In the rows, 128 means zero.
Rows swapped in pairs by one turn or mirror: which row each one swaps with
The rows were stretched afterwards, more along some directions than others.
j_520: [124 135 128 107 145 117 126 155 145 161 109 121 143 160 106 122]
j_380: [ 87 126 138 116 142 160 147 149  98 158 116 134 141 148 147 125]
j_379: [124 102 148 139 130 154 142 121 124 110 123 138 115 125 151 105]
j_664: [116 167 110 129  87 104 111 126 121 149 125 142 133  92 106 165]
j_417: [116 103 156 147 120 143 155 146 102 155 124 115 128 150 171 103]
j_423: [ 92 127 146 112 114 138 111 119 149 121 145 105 123 107 138 157]
j_686: [120 143 132 114 135 165  82 138 134 136 111 144 136 126 127 152]
j_915: [112 143 130 134 117 116 159 143 132 141 128 114 149 124 118 130]
j_925: [138 136 111 127 113 100 131 100 120 117 130 118 109 156 142 108]
j_93: [144 152 119 133 113 135 120 107 115 129 138 131 116 117 112 127]
j_797: [131 118 110 108 169 131 124 149 117 102 128 137 143 131 114 103]
j_139: [157  95 126 124 134 117 126  98 133  88 139 120 105 128 137  98]
j_658: [123 156 103 167 155 127 152 128 130 102 145 149 153 148  88 102]
j_220: [130 151 118 140  97 110 135  98 120 161 140 113 127 129 115 136]
j_421: [ 87 115 154 105 112 160 141 169 119 152 110 122 137 137 180 142]
j_776: [143 146 146 147 132 135 106 139 159 130 132 133 122 143 115 136]
j_606: [136 138 132 136 138 107 105 142 103 130 106 136 120  91 115 128]
j_464: [113 127 141 119 156 151 124 159 144 168 121 131 144 170 124 127]
j_896: [122 104 164 149 107 150 148 128 125 116 140 141 133 120 158 132]
j_688: [106 126 134 137 156 129 140 146 138 138 129 134 142 151 107 100]
j_692: [121 126 107 130  85 129 161 101 140 127 139 138 117 140 138  99]
j_241: [ 91 119 127 126 123 141 149 152 119 126 111 146 140 149 156  95]
j_683: [130 164 120 134 108  81 111 102 112 119 123 134 119 110  99 118]
j_314: [115 127 142 116 101 136 108 136 153 166 118 137 128 106 112 167]
j_455: [156 104 147 132 135 122 109 127 114 151 124 120 112 123 138 140]
j_341: [159 134 111 111 126 122 127 140 123 121 132 141 148 160 112 110]
j_754: [146 143 115 109 149 128 111 166 115 125  92 167 140 150 117 125]
j_536: [119 123 167 127  96 135 109 120 137 171 137 103 127 119 142 169]
j_214: [104 130 120 121 157 128 148 150 119 127 135 117 164 154 121 113]
j_346: [133 126 145 145 123 148 134 145 119 145 127 123 129 172 170 110]
j_519: [103 115 134 129 147 146 184 132 128 110 157 116 139 149 136  76]
j_103: [101 140 112  98  98 141 133 138 141 151 113 134 165 149 123 145]
j_317: [106 128 147  84 128 113 129 153 125 137 110 138 130 147 143 139]
j_796: [129 106 139 111 140 117 119 148 133 126 126 124 131 119 139 154]
j_737: [ 93 113 143 110 128 113 159 145  83 130 123 116 137 125 156 119]
j_538: [131 146 128 147 165 143 113 145 137  91 138 142 157 144 123 116]
j_255: [127 129 134 120  92 136 126 116  98 138 103 139 117 107 140 139]
j_302: [126 138 119 123 159 139 150 167 145  91 136 137 156 169 110 101]
j_841: [125 172  94 131 146 136 149 150 107 110 121 169 157 151  95 106]
j_855: [135 124 122 104 172 143 110 167 130 123 100 153 150 131 113 139]
j_877: [ 84 147 135 119  72 138 142 106 115 160 128 130 121 114 139 162]
j_544: [ 78 131 144 110 128 130 146 166 110 171 117 122 157 134 145 140]
j_832: [120 148  94 131 139 122 144 144  90 124  93 181 152 113 110  98]
j_504: [167 128 151 115 153 139  82 130 136  91 116 125 123 135 122 136]
j_774: [106 122 132 148 116 168 167 151 118 151 121 132 159 161 157 104]
j_839: [135 133 140 124 112 137 110 108 142 157 144 129 127 124 120 169]

j_464 swaps with j_417
j_379 swaps with j_754
j_520 swaps with j_774

